128 stands for zero in the data rows.
Each row of this table is followed by its label. One hidden rule gives the labels. It looks at one to three of the table's principal directions, none of them among the few with the most spread.
[ 98 127 141 154 135 138 129 145 108 180 164 120 174 153 141 140 140 133
  63 115 121 113 140 120 118 139 140  94  77  94 101 118 109 115 117  87
 122 117 116  98  81 152 194 141 117 105 128 103] Lb
[146 153 127 168  90 122 151 124 135  96 154 147 142 129 101 155 127 133
 141 137 119 111 117 114 120 151 147 117 141 144 121 108 142 131 135 135
 156 115 116 117 112 123 123 140 167 118 116 150] Qk
[135 128 113 186  97 126 115 145  82 160 128 126 141  99 110 143 110 105
 149 129 131 119 153 146 155 137  99 123 115 129 152 136 147 166 128 132
 137 116 109 120 116 152 126 171 151 120 133 128] Qk
[130 124 129 137 155 131 147 137 122 142 142 108 121 149 150 140 135 103
  70 107  97  89 167  94 143 118 125  56  90 121 115 111 113 116 115  97
 138 158 119  91  69 167 205 132 101 103 133 120] Lb
[112 120 118 178 142 121 106 146  86 149 172 116 130  87 145 121 142 113
 164  90 156 102 148 171 160 116  97 115 120  92 134 151 115 172 111 113
  99 154  83 151 111 140 134 179 135 108 135 108] Di
[132 107  96 122 138 137 121 121 111 141  95 134 114 115 147 105 139 134
 152 108 163 136 129 135 155 117 116 152 145 136 136 140 138 136 153 140
  83 100 128 150 194 119  88  94 110 150 103 101] Lb
[123 109 100 150 127 144 122 128  97 131 134 146 138 126 159 122 135 143
 168 135 151 100 124 138 132 141 114 154 154 142 140 145 143 126 142 126
 108  82  98 167 185 109  83 110 140 134 108  97] Qk
[152 115 130 127 135 127 122 148 123 145  99  97  98 131 137 155  92  90
  75 139  82 104 177 105 137 158 114  55 107 145 144 143 144 120  92 145
 167 170 133  85  80 161 186 164 108 105 149 130] Di
[126 112 157  98 157 136  93 149  85 126 118 101 121 134 169 114 115  83
 150 123 132 105 180 151 137 134 100  74 135 139 153 154 128 131  80 120
 118 180 120 141  82 128 170 177  86 107 145 108] Di
[155 141 130 113 104 127 137 127 164 127  95 132 124 133 106 154 104 130
  95 147  90 136 132  96 120 156 146 119 142 154 131 129 156 103 136 176
 147 120 160  97 138 128 125 107 125 128 125 139] Di
[124 145 129 115 121 120 134 115 152  94 131 139 112 113 107 115 136 143
 163 125 157 171  86 151 121 110 146 180 146 122 129 119 109 144 145 140
 121 132 135 147 152 108  84 118 153 154 130 148] Qk
[109 110 210  63 165 173 128 134  91  63 124  69 117 172 145 106  99  85
 164 173 105 139 153 193 118 159 136 104 145 175 137 121 133 122  60 126
 151 198 118 137  58  84 192 255 106 137 146 139] Di
[152 139 168 112 118 145 139 133 127  62 144 103  94 144 143 152  83 108
 151 158  76 106 149 130 119 152 138 104 155 169 157 124 138 120 113 133
 185 166 118 139  93 121 133 210 151 127 149 154] Qk
[135 132 109 150  98 114 102 127 125 196  99 164 164 141 133 148 133 137
  89 119 120 117 153  76 122 129 114 115 108 136 129 135 145 104 147 109
 123  89 154 103 142 169 140  70  99 120 137 104] Di
[129 127 148 151 111 166 153 126 102  69 171 101 131 115 126 116 112 133
 206 122 137 126 114 194 162 154 137 150 174 136 136 120 143 162 139 154
 115 118  82 172 158  78  92 213 177 139  83 127] Di
[104 104 116 190 140 139 130 122  85 162 147  94 133 106 105  93 141 109
 160 101 135 120 144 191 189 122  78 114  92 117 112 125 131 189 106 110
 109 135  69 141 121 149 159 197 150 143 105 115] Di
[130 145 187 135 110 164 153 129 103  34 192 114 138 149 123 142 117 113
 202 151 105 104 125 174 129 159 144 118 169 157 142 114 142 135 105 131
 153 160  85 156  89  81 144 234 165 112 123 145] Lb
[135  88 104 157 140 155 129 142  78 136 130  95 100  91 154 109 122 108
 171  98 150  99 154 168 190 138  90 118 142 122 149 156 146 163 131 159
  94 128  87 160 177 120 108 168 134 117  94  91] Qk
[124 114  46 160 127 111 118 107 145 137 112 170 120  68 122  89 177 176
 197  95 225 142  66 154 143 125 116 194 171 110 114 150 127 158 157 161
  66  71 103 182 254  94  13  44 161 160  79 103] Di
[117 146 171 103 121 142 117 125 139  95 165 131 147 151 142 125 128 145
 149 121 129 132 110 149 107 143 148 123 147 119 130 133 114 115 114 114
 121 143 115 158 120 103 132 158 135 126 125 121] Di
[139 153 135 131 100 126  94 145 150 119 141 149 125 113 148 154 114 138
 146 131 138 110 116 120  90 171 135 100 155 131 158 155 111 111 102 140
 164 148 117 145 126 136 103 142 161 114 155 119] Lb
[155 131 109 159 103 111 140 132 124 101 119 117 102  85 103 129 105 113
 168 131 144 131 129 140 146 133 119 135 148 136 139 122 140 167 135 166
 154 131 126 129 133 122  87 150 169 125 116 158] Qk
[127 140 166 103 138 145 151 121 118  61 140 117 133 156 117 118 136 104
 163 142 132 126 126 146 122 134 145 100 144 154 123  97 125 128 100 116
 141 162 119 127  75 100 163 174 128 128 122 151] Lb
[125 116 129  96 160 128 138 124 129  99 113 118 119 138 134 108 135 120
 137 145 136 125 127 135 119 129 135 125 144 144 114 123 134 120 109 137
 120 138 132 132 120  98 130 120 110 133 117 136] Qk
[138 144 102 117 130 108 140 122 164  91 117 130  95  98  97 118 121 143
 146 144 149 154  83 140 112 132 150 155 149 127 125 124 119 147 129 161
 140 123 127 142 147 105  64 114 173 159 115 164] Lb
[123 152 125 134 118 112  87 143 129 144 132 163 143 100 138 137 159 123
 155  96 183 130 124 127 113 123 125 115 141 108 146 148 102 128 112 125
 105 157 134 129 115 141 125 108 114 107 161 109] Di
[ 97 126  92 107 162 111  97 112 147 177 107 171 131 110 121  92 196 147
 139 102 180 143  93 120 121  73  98 160 108  96 122 145  96 123 129  98
  78 123 134 151 169 150 104  35 100 147 148 106] Qk
[152 147 140 113 116 115 120 139 142 108 115 131 117 141 134 161  94 111
 107 152  93 124 151 105 107 149 143  99 140 153 147 136 138 112 114 145
 160 150 146 105  89 133 144 132 121 119 152 145] Qk
[137 172 133  97 124  89 117 133 188 112 138 172 132 124 131 160 150 143
  97 113 140 145 107  82  82 111 170 129 144 103 125 132  99  94 136 139
 119 156 173 103 103 128 126  49 103 102 164 140] Qk
[105 102 132 113 143 134 107 121  93 117 119 121 175 120 130  81 143 136
 193 127 202 157 107 198 134 135 119 159 163 109 115 134 143 158 108 127
  73 109 119 161 154  60 104 145 112 135  84 119] Qk
[134 132 123 142 118 132 113 135 115 140 140 143 118 115 149 134 139 125
 149  98 136 103 144 117 143 121 112 119 134 127 148 149 124 125 139 129
 111 134 117 149 150 147 116 120 124 113 137  99] Di
[120 146 141 152 111 117 125 135 130 135 160 149 150 142 128 155 138 132
 107 140 122 107 125 100  90 132 138 112 106 122 121 115 109 110 116  90
 169 135 128 109  79 151 156 133 141 103 162 137] Di
[ 86  81 134 156 140 158 136  99  91 167 170 128 185 154 143  86 183 169
 144  84 153 115 117 160 170 110 104 162 110  93  79 124 145 131 154  79
  50  75  95 166 197 103 147 122  99 122  70  74] Lb
[124 124 138 191  80 143 137 129  87 175 147 120 166 138 104 144 107 136
 112 124  97 130 150 136 158 142 122 148  97 131 118 117 162 147 163 120
 125  75 119 116 140 146 140 175 147 130 107 117] Lb
[134 150 164  73 146 121 123 129 135  51 136 126 115 132 136 114 125 110
 184 139 142 132 124 146 106 117 143 121 173 141 143 125 117 127 103 133
 129 175 136 157  90  89 114 148 121 126 139 155] Qk
[130 123 141 149 110 144 174 124 139 116 149  88 115 133  99 128  97 139
  98 140  93 138 114 138 139 148 148 137 105 125 105 100 131 141 144 145
 166 110 118 117 129 125 130 177 179 137  98 149] Lb
[127 139 171 151 105 147 139 141  93  90 174 119 157 149 132 151 107 116
 154 158 105  98 144 142 110 161 142 112 141 150 132 113 142 125 110 114
 166 132 107 130  75 109 150 211 153 105 133 140] Di
[113 121  70 169 112  98 132 107 157 224 119 154 146 104  95 104 166 176
  71  75 162 161  91  95 150  76 111 173  64  61  91 117 105 146 190 102
  91  59 145 119 198 177  97  19 137 143  99 112] Di
[162 140 130 125 123 136 169 149 138  62 121 114  82 123 130 166 100  95
 121 164 107 103 140 101 109 167 163  93 156 176 141 110 131 110 114 181
 191 162 136  91  84 118 135 156 153 107 142 157] Di
[129 134 195 115 120 157 150 130  96  90 154  82 130 155 110 123  96  99
 145 134  77 130 161 161 156 132 133 113 124 149 130 109 149 143 123 131
 134 154 121 133  81 114 169 231 130 128 117 143] Di
[139 121 145 138 119 133 162 115 128 141 113  94 111 164  96 143  84 111
  69 167  31 130 160 101 144 116 118 122  77 159 121  96 152 128 143 107
 189 119 141  90  92 169 174 167 136 148 139 165] Qk
[ 96 120 114 146 115 110 105 101 132 184 146 163 160 112 104  91 173 180
 150  94 166 154  88 140 136  82 103 206 106  80 102 141 124 144 167  98
  72  75 130 175 206 129  76  71 130 143 111 108] Lb
[158 154 115 111 128 119 132 146 146  98 125 142 100 133 162 164 105 120
 104 142 110  97 141  76  96 139 155  90 149 148 156 130 115  98 132 131
 163 136 137 118 103 142 112 102 134 121 149 138] Qk
[130 124 164 137 116 128 168 116 116 127 141 104 140 164 100 133 127 114
  77 112  96 148 150 113 155 105 144 117  82 119  94  85 136 133 152 107
 129 135 153  82  82 139 202 151 103 111 114 147] Lb
[128 133 140 123 127 139 141 123 136 101 129 112 109 123 102 119 120 120
 149 140 121 142 112 152 134 133 128 130 129 137 133 119 123 143 115 140
 149 147 115 133 119 123 126 166 156 143 128 148] Di
[ 98 104  93  76 166 120  74 111 123 196  75 169 138 119 154  67 188 147
 153  90 204 153 110 125 132  65  82 170 121  98 137 161 104 118 141  95
  45 103 150 175 210 139  86  10  66 152 131  78] Qk
[135 118 127 175  96 128 159 120 111 140 138 109 149 115  94 129 122 135
 120 105 131 148 132 140 170 125 137 153 116 113  99 101 154 159 169 145
 111  95 137 105 145 119 130 152 139 122  85 137] Lb
[145 157 146 128 114 130 134 137 145  70 162 146 112 124 136 154 132 117
 163 133 122  94 122 115 107 145 140  99 160 144 150 132 115 112 110 142
 161 168 112 138 100 123 126 140 154  99 151 137] Qk
[113 109 132  75 151 125  79 112 126 131 124 154 148 144 176  88 151 164
 167 103 169 129 117 148 119 121 115 152 167 111 127 175 137 110 127 115
  48 106 126 201 202  81  86  72  80 135  99  82] Di
[120 138  70 209 103  97 113 137  97 192 130 174 157  91 113 140 155 128
 143 128 163 105 133 102 124 101  97 155 103 122 130 122 123 151 150  97
 137  80 121 119 130 175  95  82 152 124 151 126] Qk
[ 96 107 111  42 209 120 118 120 151 102  89 130 107 118 142  69 175 134
 153 131 203 177  83 171 109 100 141 175 158 111 108 143  99 123 101 155
  57 153 146 151 158  66 100  54  79 154 121 120] Di
[150 132 111 219  84 130 142 149  81 149 170 116 146 102 123 158 101 108
 135 112 107  74 164 120 167 137 100  87 109 114 148 120 144 166 146 113
 160 104  89 120 103 166 134 181 176  94 111 130] Lb
[131 122 133 145 126 151 154 130 117 105 162 100 124 118 135 128 115 134
 143 111 119 123 125 156 161 132 137 135 142 113 129 121 134 147 150 141
 113 119 102 143 147 108 116 171 151 128  95 124] Qk
[121 119 133 156 128 148 153 126 106 120 147 110 143 141 119 131 119 117
 134 154 102 111 133 142 139 131 116 124 115 138 127 104 135 139 123 105
 160 118 103 119 103 132 153 172 151 129 124 141] Qk
[108 124 119  98 148 143  99 133 118 121 128 159 142 130 184 109 152 142
 182 137 181 111 109 132  92 121 121 154 167 133 153 144 100 102 122 103
 115 114 119 176 162 109  81  87 121 133 145  97] Lb
[100 118  89 161 149 116  95 134 120 180 134 158 149 110 144 116 173 138
 134 116 174 100 117 133 112 136 100 113 113 110 116 152 107 127  93 103
 111 123  95 139 135 147 131  91 127 120 140  93] Lb
[121 128 106 141 123 121 131 126 144 154 142 151 133 126 144 139 142 158
 100 122 134 122 109  94 110 108 134 157 114 104 123 124 108 110 161 103
 133  96 136 129 156 147 104  76 135 125 138 120] Qk
Which label does each new row get?
[143 148 119 145 133 137 151 154 136  98 174 123 109 114 172 167 117 124
 116 118 116  87 134 101 120 128 154 102 144 115 150 119  97 116 144 122
 157 144 112 120 102 142 121 140 153 105 145 129] Qk
[143 105 106 198 116 137 140 147  96 194 138  94 112 110 131 152 113 103
  70  93  90  81 180 102 182 135  91  60  68 110 132 130 136 147 133 117
 151 133 103  90 109 199 184 172 135  96 124 107] Di
[122 135  90 167 127  87 108 132 151 161 129 144 113  77 107 121 152 131
 130 101 169 137 110 135 129 120 109 128 111  95 116 144 102 159 112 142
 126 148 119 122 128 154 114  96 149 120 144 130] Di
[111 118 124  81 145 119  92 111 151 166  99 161 136 145 143 109 157 154
 115 117 139 152 114 114 114 100 114 163 123 115 128 158 123  98 137 115
  82 117 155 148 180 130 118  43  77 139 142  99] Qk
[129 148 156  88 108 108 109 113 131 129  86 149 153 167 102 127 109 124
 121 171 108 169 134 107  91 107 135 157 120 160 133 110 141 113 133 100
 149 112 180 115  98 131 129 108 104 156 155 163] Lb
[135 115 167  95 131 147 118 122 104 119 119 105 114 143 124 108 116 106
 152 116 100 124 159 146 163 121 100 109 128 140 145 146 154 133 119 136
 106 153 126 155 133 123 149 169 100 124 118 118] Di
[117  99 154 112 142 163 123 138  88 110 134  99 125 139 157 114 114 113
 159 142 136 118 139 168 134 150 116 124 141 138 145 140 133 129 104 128
 130 142 107 152 130 102 139 189 125 120 123 110] Di
[119 122 108 139 125 126 126 118 132 136 148 148 123 103 139 108 166 161
 155  81 180 131  99 131 141 105 129 167 138  97 117 136 112 135 163 127
  81 106 122 165 196 119  78  90 133 128 108 101] Di
[ 99 137 134 133 140 118 126 120 139 115 147 124 158 111  97  94 152 136
 169 123 170 160  92 187 126 126 131 152 138 104 100 119 112 161 103 135
 101 137 111 141 116  94 123 138 146 140 111 139] Di
[119 126 115 102 137 122 123 121 155 175  87 152 148 140 112 132 157 134
  75 127 132 157 116  92 117 105 130 140 102 116 118 123 123  98 139 124
 110 119 172  84 136 148 156  48  83 128 146 121] Qk
[145 128 152  97 134 134 129 135 110  96 111 107 113 136 132 132 100 100
 139 141 106 133 158 137 139 131 134 118 148 153 146 132 151 129 123 151
 124 150 143 125 107 109 137 163 105 128 128 140] Qk
[119 131 152  86 155 129 109 130 129 116 136 127 119 146 142 124 130 121
 126 133 110 122 134 133 115 117 123 111 124 121 141 148 120 114 103 109
 119 160 123 147 104 126 147 136 104 126 149 126] Di
[114 132  98 155 113 110 103 124 138 149 145 173 134 101 134 133 155 169
 154 121 169 133  90 128 105 121 128 190 141 108 128 151 117 127 150 124
 111  97 123 160 188 124  64  84 148 133 143 112] Di
[161 131 167 127  96 145 176 117 129  53 127  78  62 121  83 139  68 102
 159 158  69 160 132 152 160 124 137 163 136 166 151  99 149 161 154 167
 193 158 137 126 120 120 112 230 179 149 134 188] Qk
[153 139  98 147 142 132 142 148 129  97 158 122  76 103 170 152 123 116
 129 105 126  72 139 102 136 130 133  75 140 124 158 134 101 129 129 123
 151 154  91 140 116 154 110 144 158 115 136 123] Lb
[152 138 107 183  90 108 139 128 130 132 120 117 115  90  78 134 101 117
 145 129 114 133 135 141 158 143 112 127 126 139 128 124 152 173 134 170
 151 119 117 118 130 141 104 155 176 135 110 155] Lb
[141 124 131  90 148 131 163 118 157  62 107 101  75 124 110 114 109 118
 143 159 116 155 107 146 126 131 149 152 153 157 125 112 128 134 124 173
 152 151 137 129 132  94 105 140 147 154 121 165] Di
[103  96 169  38 178 142 118 109 126 126  81 103 136 173 139  79 140 117
 118 136 135 178 134 154 129 100 125 147 123 133 109 124 129 109 110 116
  84 152 169 126 125  95 174 112  48 145 125 121] Qk
[120 114 152 140 150 159 128 152  80 131 169  89 154 154 176 137 113 114
 104 107 108  78 175 148 148 169 137  52 125 121 119 137 141 124  99 111
 102 138  86 128  85 117 189 206 106 103  97  92] Lb
[111 129 128 111 137 136 109 130 123 101 137 149 154 134 160 110 144 143
 180 141 182 122 101 155  92 151 137 138 171 133 131 139 113 117 104 122
 116 118 109 165 143  85  98 113 136 130 119 110] Di
[143 150 121 123 115  90 124 120 175 141 112 134  88  98  91 135 127 131
 103 106 117 165 118 104 132  89 130 148 106 108 128 127 111 141 151 143
 138 155 165 111 129 164 111 100 132 137 158 158] Di
[113 139  84  84 138 123 109 118 165 111  99 202 174 140 162 125 161 189
 156 173 195 144  60 109  47 144 172 206 202 146 123 136 125  74 146 135
  97  51 153 155 207  62  30   0 119 159 119 113] Qk
[126 142 147  72 143 128 115 128 152  95  85 129 125 145 107 124 113 114
 137 182 121 160 114 147  88 159 146 126 154 169 135 133 136 111  80 161
 146 154 147 116  98  97 133 134 120 154 147 152] Di
[138 132 128 135 111 143 157 119 135 102 128 138 150 156 120 154 116 145
 118 163  97 127 119 118 118 159 161 150 154 164 116 112 164 105 148 147
 134  87 132 111 145  96 122 125 134 140 107 136] Qk
[145 158  67 141 109  71 103 127 196 183 104 198 127 103 128 156 162 153
  71 101 157 126 103  39  89 101 128 117 108  94 130 138  90  99 150 117
 141 117 167  94 144 188 104   0 121 108 164 126] Qk
[120 137  88 215 117 115 122 155 124 163 198 136 132  66 143 145 153 144
 134  74 166  77 119 135 141 143 117  99 118  70 121 149  97 157 124 132
 119 129  72 141 134 155 109 137 180  87 121  98] Lb
[123 124 154 171 117 130 152 133 104 150 155  93 154 147 104 144 109 110
  81 133  81 115 161 126 145 134 127  93  79 122 100  96 140 142 120 100
 161 132 123  83  58 154 201 198 133 109 125 146] Di
[134 136 118 154  94 113 133 113 131 152 131 147 135 116  95 131 133 146
 130 115 121 145 119 110 145  92 119 174 111 114 126 118 139 142 178 118
 122  92 146 131 162 148  97 103 140 136 125 140] Lb
